rotation steps, each row followed by its count of steps
The counts run from 0 to 447.
[ 17 -11  -5  10  18 -44   5  34  -8  40   4  -9  20   2  19  30  -7  -5
 -39 -29  21 -15  -6   5  -5  -1   7  -5   8   5  22 -19  -3  -2   1  -3]  139
[ 27  -4 -11 -18  13  11 -22  17  -6  20  27  -6  -3 -29 -28  18 -14 -34
   6  10   2 -28   2  22 -17 -14 -16  24   8  15  26  19  -3  -1  -6  -8]  284
[ 40  12   1  -1  30  17  11   3  -7  -7  -4   2   1 -32  -1   5 -30 -19
 -44   0  -2   1   3  23 -23 -14 -20 -33  -7  -4 -14 -19   2  16 -21   9]  362
[  6   2 -39 -13  29 -16 -20  31  -8  34   5   8  45 -13  -6  12 -10 -11
 -26 -38   6 -19 -19 -12 -10 -14  -5   1  -1 -12 -14  -5  -7   3  -2  -8]  254
[ -4  23  11  -9  -3 -10 -16  20  -9  20   4  -3  29 -10  -8  34 -12  -7
 -45 -24   7 -19  12  16  -4 -26   0   2  -8 -15  -7  -5  22 -21 -32 -10]  157
[ 14   1  21  12  23   8   3  -5   4  11  10 -26 -28 -18   6  14 -11   5
 -17  27  11  11  21  40 -16  -6 -38 -19  -3   4  34   0  12 -25 -21  19]  38
[  5 -33  -5  27  32   2  -8  29   6  16  -4 -23  10  -8  -2  -7 -10 -12
 -16  -2   6   6 -14  -9  -5  18 -12 -17 -14 -28  39  19 -14 -18  -9  24]  376
[ 20 -22  35 -13 -13  11 -17   5  11  10  -1  11  29 -20  -3  15 -16 -21
 -35  17 -16 -19 -13  24 -34  -3  -3  -3  15  25  -6   6 -12 -18 -19   0]  188
[  3 -13 -30   5  31 -38 -11  13 -17  25  18 -24  19  -9  40  28  -2 -22
  -7   1   3 -16  12  19  14  -7  -3  12   6  -8  28  -4   6  -4 -10  28]  137
[ -6   4 -54 -11  34  -4 -28  26 -14  33  12  -5  40 -10   4  15  -6 -25
 -18 -27   1 -13 -18 -16   9 -10 -18  21  -7 -25   1  14   5  -8  -2   5]  253
[ 17   0  -2  12  -4 -13 -19   3  -1  -3   5   0  15 -14 -30  14  -9 -35
 -10 -10  24 -26 -11  28 -30 -10 -26 -19 -21  13   8 -16   5   2 -43  20]  397
[ 23 -25  15  25  38  -2  -4  11  -3  33   3 -20 -24 -19  23  23 -11   8
   2  14 -15   4   7  36  -2  -8  -4   5  -6  -7  39  21   6  -3   5  21]  172
[ 30   1   3  17  20 -41   5   8 -26  12  21  -1   5 -25   3  48   7  -9
 -16 -11   6 -10  -7  19  -8 -10   4  -1  31  18  17 -11   2  13  -8  -3]  5
[  6  22 -30 -22  18  16 -19  28 -17  -3 -10 -20   7 -32   2  19   9   6
 -24 -23  10  -8   5   0 -15 -16 -14 -26 -17 -20  20  26   9   9  10 -14]  123
[-23  -3 -14 -25   2  31  -4   8   8  10   1 -31 -12  -4  24  18  -3   4
   4  -4  10 -39  -7  38 -30 -13 -15 -35   1  27  24   4   5   6 -10 -15]  431
[-10  -1   1 -23  -2  27   5  30  11   4 -23 -34   2  -6  26  11  -6   5
 -18   0   9 -32   5  29 -19 -14 -12 -29 -17   4  28   9  17   4  -3 -27]  430
[ 35 -25 -27   8  35 -11  -4  21   3   5  12  -4  12 -36  28 -12 -18   2
 -19  29   3  11 -17   0 -14  -6 -36 -24 -14   3  35  -4 -12   7  16   2]  372
[ 27 -15   3  -3  -6 -17 -17   2  -1  27  19  -7  14  -6  16  32   8  21
 -24   4  19  -5  10  -2 -48  21 -10  -8 -21   8  40   4  -9 -31  12  20]  144
[ -1   8   6 -10  32  28 -22   3 -15  27 -19   5  -1 -27 -11  28 -10  12
 -23 -37 -10 -23  -5  28 -12 -23   6 -22  21  21 -16  21  -1  15  -7  -3]  325
[ -2 -20 -13   0  13  25   9  29  -3  43   3 -13  -3  -7 -11  -1 -22  10
 -22  -7  12 -16 -16   4  -7   9 -16  -9 -22  -9  56  20  -1   3  23  -7]  412
[  0   0 -12 -12  35  15 -17  34 -13  16   5 -21  30 -23  21  10  12  -9
 -33   5 -34   5 -26 -22  -5   0  -6   3  16 -13   1  15 -17  16  18 -16]  217
[ 22 -15  21   5  -4   0  -7  16   3   5  -2 -17  -3 -25   8 -12 -23  -6
 -35  29   9  -3 -34  19 -21  11 -27 -31  -1  29  14  -6 -20  -9  -3  -8]  73
[  0 -12 -10   5  42  13  -4  20   8  28 -15 -26   8  -6  17   5 -14 -14
 -33  -6   9   6  -4   9  11   8  -6 -21  58  15   9   7 -14   1   6 -11]  342
[ 18 -24 -32  -9  22  16 -22  -3   3  11  14  10  36 -13  25  15   1  -1
   6  -8  -2 -32 -11   3 -52 -13 -19 -13 -25  10   6  12 -12  -8  14   9]  258
[-17   7  -3 -12  20 -12 -40  25 -17  32  39 -28  -3 -31  19  31  15  14
   4   8  -8   2  -8  -7   6   2  -9  20   3   5  28  15   1 -12   0  16]  444
[ 19   3 -12 -19 -21   1 -12   9  -1   5  15   1  46 -13   0   8 -19 -27
 -46  14   9 -20  -9   6 -25   3 -33  -8 -34 -14   2 -15   5 -12  -9 -10]  389
[ -9  -2  -4   5  30  16 -27  35  13  24 -25 -33  16   4  18   2  -7 -24
 -39   4 -24 -17   2  31  12 -17 -15  -5   1 -12 -21   3  13   8 -19  12]  61
[-16 -13 -17  12  27   4   0  -3 -14   5  -6  -9   3 -11  -5  35 -15  -1
   4 -30  29 -22  -5  27 -17 -13  -5 -44  17   8  26  11  15  -7 -33   9]  0
[ 28 -25  23 -14  18  31  -6  26  18  17  -6   8  -4 -22 -18  -6 -16   1
 -34  10 -16  -8  -5  21 -37   2 -17  -9 -11  10  -4  13 -12  -2   0  20]  55
[ 11  -8   3 -16  -9  -1 -16  33   1  23   7  -1  -1 -25 -54   9 -17 -12
 -16  -4  29  -9  -2   3 -17   3 -10   1 -19   2  35  10   2 -17 -25   9]  282
[ 25   4   4  24   8 -25  -1  -1 -18   8   3 -43  -1   1  38  27 -11 -11
 -25 -15  13 -10   0  16 -22  -5  -3  -8 -37 -21  23   4  -2 -17  -6  17]  269
[ 13 -24  14 -11  15   5  39  38  -7  31  17   5  25 -13  -4  20 -10  -4
 -34   2  -6  -1   2 -12 -31   9   7  10   2 -10  42  17   0  -3   1  -8]  15
[-14  -4 -12 -28 -10  -1 -31  20  -3  11  19 -26  27  -9  39  32  24 -21
  -5   9 -16 -36  -6  23 -12  -5 -12  17 -18  -4  15  13  13   4 -11   7]  426
[ 26 -27  19 -13  27  38 -14   5   7  17 -14  -6 -11 -23   6  -4  -8 -13
 -21  11 -31 -13   8  27 -24  -3 -19   2 -18  -5   9  23  -8  -4   1  29]  56
[ -2  12  34  23  24 -34   6  12 -15  37  25 -13  -6 -12   3  31 -12 -10
 -28   0   3   3  -5  12  -7  -7  -6  12  20  -1   6 -17   2 -22 -37  12]  41
[ 35  -2   4  -5  21   6 -21  17 -18  26  18   3 -13 -26 -23  36 -22 -28
   5   0  -4 -21  -1  21 -35 -18   0  32   8  12   3  13 -15   0  -2  -6]  285
[ 14  -4  -8   1  24  16 -40 -25 -15  12  11 -17  11 -23  35  21   2  -8
 -25  17  -5  14  -3   2   0  18 -25 -15  30  -2   1  19 -17 -25  15  24]  346
[ 13  16   8   8  14 -31 -11  -2 -26 -11   5 -16  22 -20  33  19   5 -15
 -37  -4   5  -2 -25   6 -10  -2 -18 -23 -11  -5   0 -15  -3 -11 -29  35]  233
[  2  10 -18  17   1 -18 -23  12 -11  40  34 -13   1  -7 -20  35   1   4
 -13  11  26   3  -7  15 -26   7 -14 -17 -31  11  10 -35   0  18  -2  24]  406
[ 18  16 -26 -12 -10 -19 -15  22   4  14  19 -23   8 -19   6   6 -16  -1
 -34  21  35  -2   4  17   5  -1 -35 -15 -13  10  34 -18   4 -11   6 -28]  274
[  8   8 -15  -9  30  -1 -31   4 -12  29   4 -21 -30 -18   0  27  -3  13
 -15 -10  26 -17  -3  30   4 -12 -14 -20  31  33  19   0  -4   3  12 -14]  440
[  2  10 -30  -4  25  34 -31 -15 -14  13   3 -33   3 -14 -12  18  -7 -19
 -14 -18  33 -16  -5   9  -4   8 -17 -21  21  -3  18  24  -8 -17  -5   1]  115
[ -5  15   6  -1  14  -1 -39   2  -4   8  16 -10  23 -13   6  31   9 -16
 -27  21 -18  -7  -7  38 -17 -17 -23 -19  16  26 -36 -18  15  15 -21  -2]  196
[  0 -21  10  -2  11 -16   1  50  24  20 -15  -6   2 -26 -10  -2 -12   3
 -11   1   7 -10   3  26  -1 -14 -10 -21 -14   9  37  -1  26   2 -32   4]  167
[-27  -9  12  19  -5 -10 -17  28   2  13  -5 -25  26  -7  34  -9 -11  15
 -29   6  -2  -4 -35   8   5  10 -16 -44 -18  -8  13   0   9 -18 -20  12]  69
